(in the rows, 128 means zero)
Each path below is one point turned by a fixed rotation once a step. After each direction that follows a path, write how fast that rotation turns it, in degrees each step (0 if it stays still).
Each turn is a multiple of 5 degrees from 10 to 175, or 0.
Each row of a path follows its step; steps can be skipped.

step 0: [132 129 137 130 126 134 117 137 131 126 126 129 133 134 129 127 116 120
 136 132 126 139 136 117 122 123 129 137 137 120 132 135 130 126 130 125
 121 123 125 131 115 125 143 138 115 126 137 124 123 123 131 128 122]
step 3: [123 133 137 130 123 135 125 125 134 120 128 125 133 126 114 122 128 133
 120 133 126 132 143 120 126 125 126 133 122 130 121 118 128 136 126 136
 124 135 123 143 135 132 136 115 124 139 125 129 131 136 124 138 132]
step 4: [127 129 125 118 125 132 121 128 114 133 133 122 126 126 132 131 127 132
 133 128 123 138 116 117 126 133 124 130 131 124 126 121 125 133 116 128
 128 125 132 122 137 119 128 128 126 120 121 126 147 130 132 139 114]
step 11: [121 122 125 136 139 136 126 125 130 133 120 127 122 132 132 126 126 119
 129 144 121 123 136 126 137 127 122 127 140 134 125 120 128 130 135 132
 112 130 124 133 133 122 132 130 127 125 123 134 117 124 116 134 135]
step 17: [121 124 132 131 125 126 133 124 125 136 122 117 114 137 130 121 123 118
 130 129 132 134 126 121 138 136 128 127 120 120 138 128 123 126 126 140
 131 129 119 129 125 114 124 138 126 137 131 137 120 120 123 134 129]
step 21: [126 129 117 135 118 127 125 127 115 122 135 119 141 125 129 135 124 118
 131 129 129 125 137 119 135 122 125 136 121 127 125 131 115 123 121 133
 121 127 125 117 129 125 134 119 126 127 134 114 131 135 121 124 132]
step 22: [127 128 121 124 126 138 128 123 133 133 122 114 129 118 124 130 128 131
 139 140 138 130 118 119 128 132 133 139 129 138 137 123 138 134 134 126
 123 126 121 124 128 123 130 126 120 136 124 138 127 135 140 127 133]
Directions:
[132 126 129 128 126 130 126 125 125 128 128 127 128 127 126 127 131 126
 126 128 128 129 128 131 130 126 129 130 128 127 127 131 127 130 130 130
 128 132 125 128 128 130 130 131 129 124 128 126 128 126 131 129 128]  155
[130 130 127 128 127 127 131 127 127 126 127 131 128 129 127 127 127 129
 127 129 127 133 130 126 125 127 130 130 129 130 128 129 128 127 128 128
 125 130 128 128 125 129 129 130 127 130 128 130 132 132 131 127 130]  115
[129 133 132 128 128 130 126 130 130 127 128 126 128 130 128 127 128 127
 129 129 125 127 130 129 127 128 129 126 128 125 125 129 130 131 126 127
 130 128 131 130 128 130 131 128 128 125 126 130 131 129 128 129 125]  10
[130 128 129 122 132 129 128 133 129 131 128 129 129 127 129 128 129 127
 127 125 128 130 129 129 131 129 126 129 131 129 130 129 129 130 127 128
 127 127 128 126 126 132 127 128 130 128 131 128 127 129 130 130 129]  80
[129 128 126 129 131 127 128 128 129 132 128 127 129 128 129 132 126 124
 127 131 127 126 130 130 129 130 130 131 130 128 129 128 127 128 127 129
 130 128 126 127 124 125 130 128 127 127 125 127 128 130 127 124 129]  70
[127 126 126 131 129 129 132 130 125 130 131 128 126 130 130 126 128 128
 127 126 126 125 130 128 130 130 131 126 128 128 129 129 129 128 125 127
 126 129 127 129 129 128 129 129 127 128 127 133 126 126 129 129 128]  120

step 5: [115 124 117 115 130 124 129 125 133 127 122 129 114 130 130 133 135 132
 125 122 121 135 128 141 126 128 129 125 133 132 149 127 128 134 123 140
 128 123 121 127 129 129 123 131 132 133 121 121 132 114 131 138 131]
step 6: [138 124 131 115 129 124 132 119 131 128 123 125 126 117 133 125 129 128
 138 123 125 136 136 127 138 131 130 125 134 130 131 134 131 134 127 127
 127 123 125 127 122 124 125 131 135 142 127 123 143 107 131 139 114]
step 9: [128 131 119 126 133 123 132 123 142 130 131 123 125 115 141 119 130 140
 133 123 123 122 129 121 140 138 129 129 129 131 129 130 123 123 131 136
 118 135 127 131 122 127 125 122 135 125 129 121 143 113 123 136 121]
step 12: [122 127 124 130 133 119 130 129 142 125 119 130 131 116 135 125 136 136
 126 112 132 122 118 128 130 125 125 122 126 129 132 126 119 129 122 133
 119 127 127 134 126 136 127 128 127 118 121 127 136 113 113 139 135]
step 15: [124 126 136 121 123 120 132 134 134 135 118 129 120 115 136 133 128 125
 136 116 131 127 113 133 131 134 127 124 120 131 135 122 119 133 121 139
 136 117 138 133 128 135 119 133 129 129 119 127 129 123 124 138 138]
step 23: [122 120 128 119 121 118 137 130 122 122 120 124 132 126 135 126 126 128
 134 125 128 126 135 118 128 127 121 117 125 141 136 118 132 135 113 137
 135 129 121 137 126 121 118 134 134 124 119 129 127 118 134 137 130]
step 24: [135 124 134 131 121 117 134 124 129 133 122 127 115 132 126 124 124 130
 115 123 131 132 132 130 136 125 126 109 129 131 130 131 135 129 120 125
 129 123 129 139 117 129 132 134 136 118 127 122 139 111 133 134 127]
Directions:
[124 129 126 128 128 124 126 132 129 128 128 130 127 127 129 127 129 126
 127 126 128 128 130 126 127 128 128 128 126 131 130 129 125 130 128 130
 128 131 124 128 128 131 129 126 129 130 126 130 129 128 127 125 128]  100
[128 128 130 128 132 128 130 130 129 127 126 130 125 128 129 130 130 128
 128 127 128 128 128 133 128 129 130 129 128 131 129 128 127 127 124 126
 124 129 128 126 126 125 128 127 127 127 128 129 124 129 129 129 132]  145

step 2: [128 128 142 124 119 142 133 123 121 125 129 136 132 124 122 115 134 121
 123 135 120 139 141 123 122 130 130 130 135 125 120 119 119 134 131 130
 132 124 134 123 129 127 127 118 132 118 127 131 141 114 133 136 124]
step 3: [128 120 148 119 124 126 134 125 121 119 125 121 122 114 127 126 136 127
 120 127 113 137 130 127 128 133 118 133 131 136 126 124 131 119 138 130
 129 137 131 131 118 131 122 122 125 137 130 137 125 122 139 123 136]
step 4: [131 129 125 123 121 126 123 119 125 124 125 131 130 123 118 134 143 132
 131 128 113 130 124 135 124 126 131 140 131 126 137 120 118 129 135 116
 117 141 129 127 141 131 124 114 115 128 122 135 133 124 128 131 134]
step 10: [130 142 145 138 118 121 133 125 131 124 126 139 137 124 126 127 127 115
 140 128 128 132 130 130 124 126 126 127 131 132 125 122 123 130 134 115
 127 121 142 130 141 130 121 116 127 138 125 125 125 139 135 122 128]
step 19: [123 118 142 126 116 132 136 121 117 122 123 124 120 120 123 123 132 120
 118 129 118 125 139 131 137 141 139 131 126 127 126 119 125 122 134 126
 128 122 130 137 124 135 138 120 127 134 140 125 132 137 128 123 125]
step 21: [116 139 146 128 123 134 125 129 132 126 128 133 130 123 120 128 143 139
 118 129 119 133 131 133 121 130 127 132 128 120 119 118 135 123 131 125
 121 131 138 127 131 126 117 135 112 135 123 128 139 130 131 121 124]
step 22: [126 126 141 122 116 126 135 124 118 128 134 135 131 120 121 133 120 125
 134 135 117 136 127 120 125 119 127 136 124 123 127 121 133 127 136 130
 120 116 140 130 136 124 135 118 124 129 125 131 140 134 133 121 143]
Directions:
[127 129 123 129 126 128 125 131 126 126 129 127 131 129 129 129 130 124
 130 126 125 127 129 129 130 127 129 126 130 130 127 127 128 125 129 126
 127 128 129 130 129 127 128 125 128 125 127 128 125 130 127 128 129]  115
[128 126 127 128 126 124 127 128 127 128 124 127 127 130 128 128 128 127
 128 132 128 126 129 130 128 130 130 126 131 127 129 127 131 130 125 126
 129 126 129 126 124 128 130 128 127 126 132 125 128 127 127 130 128]  60
[127 126 125 128 128 129 126 126 129 130 127 129 130 127 129 126 129 129
 125 127 127 126 127 131 131 130 126 126 126 127 131 131 127 131 133 129
 127 131 127 129 127 126 129 126 126 131 129 126 127 127 129 128 129]  90
[129 128 127 127 127 129 131 128 127 129 126 130 128 128 127 130 126 129
 126 129 126 129 128 126 128 130 127 125 124 126 128 128 124 132 127 128
 128 125 130 130 128 128 128 124 130 125 129 129 130 133 125 129 127]  125
[126 128 128 127 129 130 129 129 129 129 128 129 127 131 129 129 128 123
 127 129 130 127 128 129 129 132 127 129 129 125 130 126 127 126 130 128
 126 130 131 128 126 129 127 130 127 126 126 129 129 125 127 128 123]  155

step 1: [131 127 131 124 133 127 128 141 131 126 137 123 140 125 127 120 137 125
 132 126 136 124 122 130 130 121 127 118 137 129 130 119 134 120 122 140
 134 120 116 127 142 130 128 126 127 117 133 135 130 127 124 138 134]
step 11: [119 133 123 133 134 135 116 141 122 125 125 123 137 133 131 125 130 124
 128 120 125 129 123 134 131 138 131 130 128 126 126 144 133 126 127 136
 138 131 132 135 138 128 126 120 127 128 136 145 120 131 121 126 135]
step 13: [132 131 120 118 135 127 130 124 119 123 133 142 139 133 120 112 132 119
 131 132 138 138 121 128 142 127 121 121 127 128 118 133 125 122 124 124
 131 128 118 125 129 135 127 129 130 130 132 133 131 120 122 129 124]
step 14: [126 131 124 123 124 125 129 140 116 131 120 126 127 132 130 122 126 120
 126 114 125 132 121 137 134 129 125 127 132 126 125 134 119 123 132 130
 114 126 136 122 148 137 130 122 123 117 128 134 131 125 121 127 123]
step 15: [114 124 121 136 134 128 125 129 132 130 128 134 126 128 120 115 137 119
 138 121 126 129 117 129 129 120 132 134 124 134 133 142 119 126 124 137
 119 125 136 129 123 119 121 122 115 125 132 131 122 131 127 123 124]
step 21: [132 138 127 121 129 127 128 134 122 125 135 134 128 145 123 115 139 128
 125 123 128 138 132 135 139 124 130 133 137 123 128 129 123 114 134 131
 130 129 121 139 132 124 122 125 139 127 134 131 136 120 121 132 135]
step 25: [133 134 131 124 139 125 141 137 123 134 125 131 127 133 118 124 133 128
 135 123 116 133 124 129 133 127 120 119 134 128 126 139 109 129 132 132
 127 131 121 127 124 131 115 123 129 122 126 119 123 122 135 122 125]
Directions:
[125 124 128 129 130 128 130 125 131 127 132 129 133 126 129 128 131 128
 129 128 129 130 125 124 127 127 128 128 124 130 128 129 129 129 127 129
 126 129 124 127 129 129 129 126 127 128 128 127 127 129 128 129 130]  155
[127 127 127 127 127 126 129 126 127 129 126 131 126 129 126 123 126 130
 131 127 128 129 128 127 126 126 127 131 126 126 127 128 126 131 129 126
 125 128 130 125 130 128 127 127 129 129 128 130 125 127 125 130 128]  40
[126 128 127 132 128 129 128 131 127 125 131 128 127 130 125 129 128 129
 129 126 127 125 129 126 126 131 126 133 129 130 126 131 128 131 128 129
 130 132 129 129 127 127 128 128 127 128 128 127 127 130 128 131 125]  85
[124 127 128 129 129 128 127 126 128 129 129 128 126 128 129 128 129 126
 131 127 128 128 128 128 131 124 126 127 127 126 125 129 128 129 128 126
 129 129 129 129 122 127 125 130 126 128 127 127 129 125 133 127 127]  140

step 0: [123 132 133 125 124 125 128 133 134 127 115 129 142 120 124 126 138 125
 121 127 120 126 126 124 123 127 127 123 123 120 136 132 137 121 110 125
 136 133 127 141 126 133 130 124 125 120 135 137 121 126 141 130 127]
step 4: [124 126 124 125 133 138 125 139 124 122 128 124 124 121 116 122 132 134
 138 117 126 123 131 117 126 130 129 127 122 127 134 136 138 135 127 122
 137 122 125 121 128 119 125 130 133 111 135 123 128 131 142 136 123]
step 14: [127 132 131 114 135 130 127 124 136 117 132 115 130 134 119 131 135 124
 130 127 137 138 131 129 116 134 136 137 140 124 135 130 130 141 126 130
 132 127 122 136 129 122 126 132 130 122 127 129 120 137 138 133 120]
step 17: [120 117 133 109 132 129 122 120 128 127 122 125 135 120 127 130 121 126
 134 137 116 126 117 136 126 130 127 126 136 132 128 124 144 125 125 125
 133 124 131 128 119 131 128 128 128 116 128 125 132 127 142 124 131]
step 21: [125 130 127 133 126 121 131 138 128 131 113 114 137 123 116 127 138 127
 130 125 131 128 119 124 123 131 125 116 131 137 130 134 133 122 132 136
 130 123 128 135 118 122 138 136 132 122 125 126 125 125 143 130 133]
step 24: [129 130 127 110 134 129 125 133 128 134 131 128 130 125 126 128 130 133
 136 127 122 138 135 120 118 132 120 129 123 141 119 133 125 142 140 123
 132 116 130 132 132 115 125 124 128 126 118 121 124 131 135 130 125]
step 25: [123 122 121 133 134 125 121 140 119 123 128 123 130 127 124 134 128 121
 121 128 128 124 132 116 129 117 132 137 123 127 136 134 138 138 136 134
 132 121 125 134 118 121 129 134 132 122 133 137 128 141 130 137 119]
Directions:
[127 129 129 128 127 127 132 126 126 128 126 131 127 130 130 128 129 130
 127 131 132 128 125 130 125 128 126 129 122 129 128 126 133 128 128 128
 129 127 127 129 128 129 130 127 128 127 130 129 129 129 127 128 127]  40
[129 126 126 129 128 132 129 128 130 126 128 126 128 129 128 130 129 129
 127 124 130 125 124 132 125 127 128 128 127 129 127 130 127 128 125 130
 125 124 129 126 128 127 127 130 129 130 127 129 126 129 128 128 129]  60
[128 125 127 126 129 126 131 127 129 130 127 126 126 130 127 127 127 130
 134 128 127 126 129 129 130 128 130 129 130 132 123 129 130 126 127 128
 130 129 130 128 128 127 130 126 128 126 127 131 128 129 126 129 131]  160
